Each path below is one point turned by a fixed rotation once a step. After each direction that follows a path, write how fast that rotation turns it, in degrees each step (0 if it stays still).
Each turn is a multiple of 5 degrees from 10 to 175, or 0.
Each row of a path follows its step; steps can be skipped.

step 0: [ 33.0 -19.8  31.1  23.4  -0.7   9.9  -8.1   4.1   5.1   4.2   4.9  44.4
  -8.0  -4.3   1.7  -6.9  13.1  23.8  21.8  19.4  -6.2 -40.0 -23.9   9.0
  -0.2  -9.0  18.3  21.4  -1.5  10.5   0.9   5.0  21.3   6.8  12.8  -2.9
   7.0  13.0  17.9  28.5   4.2 -11.4  56.0  -7.4  -3.5 -31.4  -0.3  20.8
  -4.4  -0.7  10.8  23.6]
step 1: [-11.6   7.0 -10.2  -7.3  31.0 -29.5   9.9  11.7  -3.4 -11.9  16.6  30.0
 -13.3  18.9 -12.7 -34.8 -11.1  47.8  -2.4  22.0 -29.3  -8.0  16.0  19.4
 -14.2  -0.3  -7.8 -15.1  -1.9  -2.1   5.3  33.9  -6.1   9.2 -17.6 -43.9
  -1.3  25.5 -13.4  -9.7  16.2 -11.5   7.3  -8.2 -27.4   7.5  14.3  21.7
 -14.7   0.6   2.8  23.9]
step 2: [ 10.8 -18.7   1.3  -2.4  -6.8  13.2  18.0 -14.9   7.6   4.7   5.0  14.4
  -0.6  14.9  15.8 -33.0  -7.6 -17.1  -5.4 -14.8  -0.7  10.9  43.8   8.3
  -0.6  -3.7  11.1 -37.6 -38.7   9.9  -2.6   1.1  19.8 -24.9 -35.8 -43.3
 -22.7   3.2 -31.1  22.3 -13.6  18.2  33.8 -10.2   8.2  -9.8   4.5 -17.3
  -9.4  -0.6   0.3 -11.8]
step 3: [ 11.4  -5.4  12.8   0.7   8.6  25.2   5.3 -16.3  10.7  28.4 -16.8   9.0
 -27.4  20.6 -14.9   9.9 -10.3 -10.3 -22.2  16.2  23.6  10.5  -6.4  53.0
  10.3   2.6  19.1 -23.2  12.6  11.1  13.5  24.2 -18.1   3.7   1.1  -9.1
 -22.3  -4.7 -17.4  18.3  34.7 -14.9 -24.5 -18.7  30.6   3.8 -16.8 -25.6
 -17.4 -28.0  13.5  -7.5]
step 4: [ 13.1 -23.9   8.4  -8.9  16.9  10.0 -13.8 -13.5   7.1   6.0  32.4 -14.2
 -16.1  21.4  -6.6 -10.8  34.0  19.9   9.0 -18.2  -5.6   2.3 -44.5   9.5
  -8.2  36.8  -9.9  -3.4  15.6   2.4  35.0 -13.0 -15.6 -31.0 -11.1 -15.4
  -0.6 -19.2 -19.9  21.7 -12.6 -12.6 -26.8   2.1  -5.4 -36.0   0.5 -12.3
  31.5 -15.1   8.1 -12.1]
step 5: [ 26.8  -9.0  -9.5   2.1  -7.1  35.0  -5.7  28.4  20.9  -6.8  32.7   2.3
   0.9   9.2 -40.3  -6.2  15.3  -9.4   6.3  32.0  10.1   0.6   4.5  -0.9
 -38.7  12.2  -8.0  -7.0 -11.1 -31.7   9.4  -0.9   2.8 -28.0 -25.0  14.7
  27.3   3.5  26.5  13.4  39.7   3.0 -21.0  -7.9   6.5  -1.0  22.1  13.2
   3.6  28.2   5.2 -15.9]
step 6: [-44.8   9.5   6.0   6.2  19.9  36.6  -1.5  10.1   4.0 -11.2   5.6 -17.1
 -19.0 -10.8   1.1 -12.4  14.0 -22.1 -12.4  18.5 -25.4  10.4   6.7  -0.1
   8.0   2.0  27.3 -19.5  -8.4 -26.6 -26.4 -25.8 -26.6  -4.0 -16.6   3.8
  25.9  -9.9 -22.6  -0.1 -19.7 -36.8  -7.1 -29.7 -18.6   5.8   8.3  23.7
  -8.7  27.5  19.9 -14.3]
step 7: [-21.3   5.7  42.8  29.5 -29.2  12.3 -13.7 -12.3 -19.0 -11.9 -31.2   8.9
   7.5 -14.3 -23.3   3.8 -13.0 -43.8 -11.5 -15.2 -32.0  10.0 -13.3  -9.7
  11.5  15.5 -15.0  -0.9 -29.6   9.2  30.3   7.3  11.8 -21.6 -10.9   9.1
  24.2  13.5 -26.5 -16.6  12.7   5.3 -16.8  -4.2 -18.5  12.8  -0.5 -14.2
  -7.4   0.6  22.2 -16.8]
step 8: [ 10.0 -10.1  17.5  31.8  -8.7  26.0   2.1 -27.7  -1.7  32.7 -24.9 -16.3
  -7.9 -19.3 -15.1 -16.1  -0.3  25.7  -1.5 -20.0 -31.9 -30.8 -44.4  -2.9
 -12.6   3.4  30.7 -16.4  12.5  20.2  -0.7  12.4  31.4  21.2   8.5  36.4
  17.8   3.7   8.6  -2.5   5.4  -8.5  13.3   2.8  15.8 -10.9  -5.6  20.7
  -9.6  12.6   6.3 -12.7]
step 9: [-15.7 -12.1  10.4 -36.6  12.2 -27.3 -15.8   2.2   7.2 -17.9 -21.0 -13.1
   1.9 -10.7 -12.1 -47.1   5.8  26.3 -12.7  -4.0 -11.4 -16.2 -34.4  -9.6
  -0.4  -0.4  -0.4  14.0   5.8   1.0  -2.6  20.2  24.1  25.1   0.8 -43.4
  14.5  17.5   8.9  11.3  25.6   7.3 -20.6  12.6  -9.1  21.6  32.9  30.7
   9.6   9.3   7.5 -14.4]
Speeds:
[ -3.0  -0.8  -7.5   4.4  -4.7  -7.1   2.1  -4.1  -0.5   2.5  -0.2   8.0
   3.8 -12.5  -3.7  -1.4  -7.4  -3.5   3.9   2.1   5.3   2.5   1.3   7.8
   3.6  -7.8  -1.1  -1.1  -4.8  -7.5  -0.3  -9.0  -1.7  -1.2  -6.1   2.7
  -9.9  -0.1 -13.5   0.8  -5.7   2.2  -5.8  -2.6   0.0   1.9  -1.8  11.5
  -5.4  -1.3   3.6 -10.2]
85
[  7.9   2.6  -2.4   6.8  -2.9  -4.8  -3.9   2.1 -10.5   6.2  -3.6  -9.0
  -3.9   5.0  -6.6  -3.8  -5.9  -3.7   7.0   3.8  -5.1  10.3  -5.3   2.3
  -3.4  -3.3   0.3   1.1  -3.2  -5.9 -11.0  -9.4   5.5  -5.2  12.6  -5.5
   5.1   3.2   1.4  -2.6  -2.7  -2.9  -5.0  -8.0   0.0  -1.9   2.3  -5.2
   4.7   2.7   4.1   2.7]
40
[  2.2   1.7   5.4  -3.6  -2.9  -5.4   4.1  -4.6   4.4  -0.2   0.3   0.4
   4.5  -4.0  12.0   8.7  -0.3   4.6  -5.5  -3.3  -8.2  -0.8  -5.5   1.8
  -6.0   0.6  -3.1   0.5  -1.7  -8.1   7.9  -9.0  -4.2   2.1  -6.9 -16.6
   9.1   6.3  -1.4  -4.3  -4.5   0.2  -9.5  -3.0   3.3   4.3  -6.4  -2.0
   1.4   2.4  -1.6   6.3]
135
[  0.4   8.9  -8.3  -2.8   5.5   6.4   3.0   9.0   2.1   3.7  -7.5  -5.5
  -3.8   2.2   0.8  -5.7   0.5  12.4   1.1  -7.1   1.5  -5.9   2.5   5.4
  -9.0  -6.4  -0.6   9.4  -3.1  -3.0   4.4  -2.0   8.2  -7.2  -5.1   0.2
  -4.3  -0.4   3.1   1.6  -1.4   3.0  -3.1   5.4 -10.3   3.1  -5.1  -2.9
  -5.0  11.2   3.4  -3.5]
95
[-13.2   4.9   4.5   3.3   4.4  -6.7  -6.5   3.7   1.9  -5.4  -4.0   1.5
 -12.7   0.8  -5.4  -1.6   8.9  -3.7  -1.3  -0.6   1.6   4.6  -1.2   1.1
   6.7  -8.1  -1.4   8.3   1.6  -3.5   7.7   6.6  -2.1   0.7   4.8  -8.0
  -2.2   0.6  -6.0  -2.9  -2.4  -2.5  -7.6   4.2  -0.5 -14.6  -2.7   3.6
  -0.4   1.0  -3.5   8.1]
125

step 0: [-11.0  -2.5  -6.9   1.6  -1.4  -5.8  13.8  26.1 -24.2  -7.0 -27.5  27.8
   2.3 -54.0   9.8 -10.7  16.3 -24.7 -18.8 -17.8  13.0 -31.8 -32.5 -27.2
 -11.7  39.5 -28.1 -30.0  -5.5  -9.4  23.0  -4.4   3.1 -13.7  -0.2 -28.8
   0.0  -3.5  -5.8   6.7 -31.4  30.6  -1.9 -40.6  -0.5  17.5 -17.4  -5.1
   9.8  27.5 -13.5   5.6]
step 1: [ 15.0  25.7  33.6 -13.1   3.7  10.7  38.3 -16.8  21.0 -10.0  -7.2   1.6
  -0.1 -24.3  -4.2 -18.7  -5.0   9.9 -16.0  -5.0  12.8 -36.2 -14.7   2.7
  29.3  43.7  -4.7  17.8  16.5   1.1 -22.7 -24.5  11.0 -13.6 -10.2  -8.0
 -11.4 -11.0 -18.3 -36.0 -18.3  33.3  -7.1 -22.2  11.2  21.4   9.6  -3.5
  23.6  48.4  22.2 -21.9]
step 2: [-44.8 -20.0   6.1 -29.1  -3.3  -7.0  11.0 -21.2 -20.3  -7.1 -13.5  24.2
 -14.8  35.7 -39.9 -29.6   1.6   5.0  -6.7  15.2  32.0 -24.9   1.9  -1.0
  24.9  28.8  -5.3  13.6   9.1   5.3   6.6 -33.2 -20.7 -15.4  13.8  -8.6
 -27.4   6.7   7.1 -47.4 -14.7 -15.3 -16.5  15.8   6.7   1.2  13.4  15.0
  34.8  21.4  -4.7   4.0]
step 3: [-34.6   1.2 -18.7  -7.0  -6.1  26.8  23.0  -9.2 -27.1 -18.3 -44.3  19.8
 -29.5 -20.5 -27.8   1.5 -33.5  10.6  -0.9  16.7  31.2 -32.7  -9.4   5.4
  -6.7 -11.2  -2.7  -0.4  -6.2  -3.6  12.3  25.8  -9.5  -9.2  19.9 -49.0
  -4.6  29.6  12.8   6.4 -22.3   0.7  -6.5  -1.9   2.7  26.7 -42.5   9.0
  26.2  -2.1  -2.0   6.7]
step 4: [ 21.9  27.8   3.5  13.0  -0.4  33.7  18.5 -14.0  40.0 -24.2 -11.6  -6.2
 -11.8  -1.9 -27.6  -8.7 -34.9   2.6  19.8 -46.0  10.2 -26.5  11.6   8.7
  16.8   1.6  -2.6  24.9  11.2   6.8  37.1  -2.7  16.3  10.7   9.4 -24.8
 -20.1 -10.0  14.7   1.1  -5.6   6.2  17.3 -19.2  -2.1  -2.9 -44.7  12.3
  44.0   7.9  22.2 -16.4]
step 5: [-42.8   4.6 -33.6   3.0 -10.3  11.9   3.7   5.4  28.0   2.4  12.8  12.8
   2.7  -2.9  -4.4 -14.8  13.1  -1.6  29.8 -26.5   6.2  -1.9 -10.3 -34.5
  -2.9  33.2 -17.9   9.2  21.9 -10.7  55.6 -36.5  -7.8   4.0  -1.8  -8.8
 -35.5   5.2  -7.0  -2.0 -10.7 -18.3   0.9  13.2  -0.3 -39.1 -14.1  36.6
  27.2  31.0   1.5   5.5]
step 6: [-30.4  44.8 -30.5   8.9 -11.7  40.8  24.7 -28.9   7.3  -0.3   9.9  11.6
 -22.4 -38.5  25.4   9.8  10.5  10.2   0.9  44.6  21.8  -4.5 -16.4 -15.1
 -26.5  14.8  14.2  20.0  15.2  -8.9   9.3   2.7  -0.9  12.8 -10.7 -15.3
 -33.4  40.7  -8.4   9.5 -11.3  19.3 -22.5  -5.8  11.4   1.7   2.9  26.6
  -2.6  21.2  12.2   2.7]
step 7: [ 21.5  46.6  -9.5  17.7   1.5  13.4  -7.5 -37.4   7.2 -14.2  14.1  19.0
 -41.6  30.8 -10.0 -22.7   1.4  -7.9 -10.1  31.8  21.3  -4.0  27.3  -0.9
  -5.0   8.0  24.8  18.5   8.3  24.5  20.9  -6.5   7.1  38.9   8.6   4.6
 -51.8 -11.8  17.1 -20.4   7.9  21.2  -5.9 -35.0  -4.0   5.1   4.0  -5.3
  22.0  -0.8  14.4  14.7]
step 8: [ -7.7  16.5 -51.9   5.2  -3.7 -32.6 -19.4  31.9 -15.3  -2.9  -8.9  39.2
 -29.4   4.1  -8.9 -28.2   8.8 -13.0  -3.9  11.1  12.2  -6.0   3.9 -52.4
  -7.9  12.1 -24.2 -22.0  12.2  12.4  32.5 -11.3  -7.8  27.3   3.4 -31.6
 -28.0 -30.7   7.5  -3.2 -19.4  -8.4  -6.0 -21.1 -18.2   9.7 -22.9  -9.0
   6.0  -9.4  -4.6  17.4]
step 9: [  2.3  56.0 -29.9 -11.6   0.5  -6.7  10.3  16.1  21.1  -7.7 -15.6   7.8
  -2.4 -47.6  12.9   7.2  11.2  -4.4  -8.9  -5.8  16.2 -33.0  -4.7 -18.6
  10.4  -3.0 -20.9  -6.0  22.3 -14.3 -14.4 -17.1  17.4  18.2 -22.7 -42.0
   0.1 -12.8   7.4  -1.1 -28.5  23.1 -21.9 -41.1   5.9  28.9  -9.6   0.2
 -20.8   9.1  14.2 -36.5]
Speeds:
[  9.6   1.4   0.1  -5.3   2.3 -11.3  -2.2  -3.8  -1.3   7.6  -1.5  -5.9
   6.7  -5.9  -2.6  -9.2   4.6  -3.0  -4.5   5.2   5.7   5.8  -3.8  -3.8
  -2.5  -1.5  -1.8  -0.6  -4.2   0.9  -2.5  -2.5   3.0   7.7  -5.1   1.0
  -9.4  -3.7  -3.0  -0.5  -7.3   1.0   4.0 -13.1  -3.9   9.4   5.1   4.5
  -7.9   1.4  -9.1   7.2]
40
[  0.4  -2.1   5.7   1.3   4.1   9.3  -2.2  -5.7  -5.5   4.9   1.7  -1.5
   4.2  -5.3   2.7  -5.2  -3.9 -11.2  -2.7  -4.2  -0.9   0.4  -4.5  -3.0
   2.3   1.1  -4.9   2.0  -0.1   7.7   1.7  -6.2  -2.3  -7.4  13.6  -2.0
  -0.8   4.9  -1.4  -0.5  -2.8  -5.6  10.5   4.9  15.3  12.6   1.0  -2.8
   2.9   3.1   4.2   3.8]
20
[  4.9  -3.4   4.2  -5.2  -3.1  -9.3   2.3  -7.7   4.0  -8.1  -1.2  -4.8
   0.3   3.5  -7.0  -5.6  -4.4  -3.0  -0.1  -5.2   7.2   3.5  -3.5   2.3
   0.0  11.8   2.9   0.4  -2.7   2.3  -0.5  10.0  -9.5   0.5   2.9 -10.3
  -0.5  11.6  -9.2   3.6   0.0   3.2  -2.2   1.9   5.8 -10.5  -7.9   2.2
  -2.3   6.9  -1.3   0.5]
25
[ -2.3  -0.6   5.4  -1.7  -7.4  -0.2   3.9   8.0  -4.8  -0.2 -10.2  -4.4
   9.9   1.2  -4.6  -0.7   6.9   8.4  -1.4   1.7   5.7   0.5   4.7   2.4
   0.9   1.5  -8.0   2.0 -10.2   4.9 -10.0   0.5   9.0  -0.4  -3.7   2.6
   1.0   2.2   8.7  -2.3  -0.1   4.1   6.4   8.3   3.1   0.8  -8.0   4.6
  12.8   7.5  -1.7   1.2]
35
[ -1.9  -5.5  -5.9  -4.2  -4.4   0.2   0.5   4.2  -7.4   0.3  -3.8  -0.9
   1.2   1.4   8.4   1.9   4.5  -7.9   0.9   0.8  14.3  -5.5  -1.3  -7.3
  -5.2   3.2  -2.2   3.0  -0.4  -2.0   3.9  -0.2  -0.1  -0.4  -4.1  -9.1
   5.6   7.7   7.4   3.3   3.7  -8.3  -2.3   4.4   2.0   1.7   9.7   9.2
  -5.9  -7.1  -7.8 -11.9]
120
[  8.4  -1.4  -4.7   7.0  -2.1   1.1  -5.1   1.0 -10.3  -6.0   4.1   0.1
  -6.4   0.7  12.9   3.0   7.5   6.0 -10.2  -0.5  -1.6  14.0   5.7  -3.0
  -8.7  13.7  -2.4   1.5  -0.5  -1.5   4.4  -2.2   0.4   5.3   0.4   1.7
  -0.9   2.1   2.5   2.9  -1.6   4.7   1.8  -4.5   3.6  -2.5   3.1  -5.8
   2.0   7.7   6.5  -0.7]
45
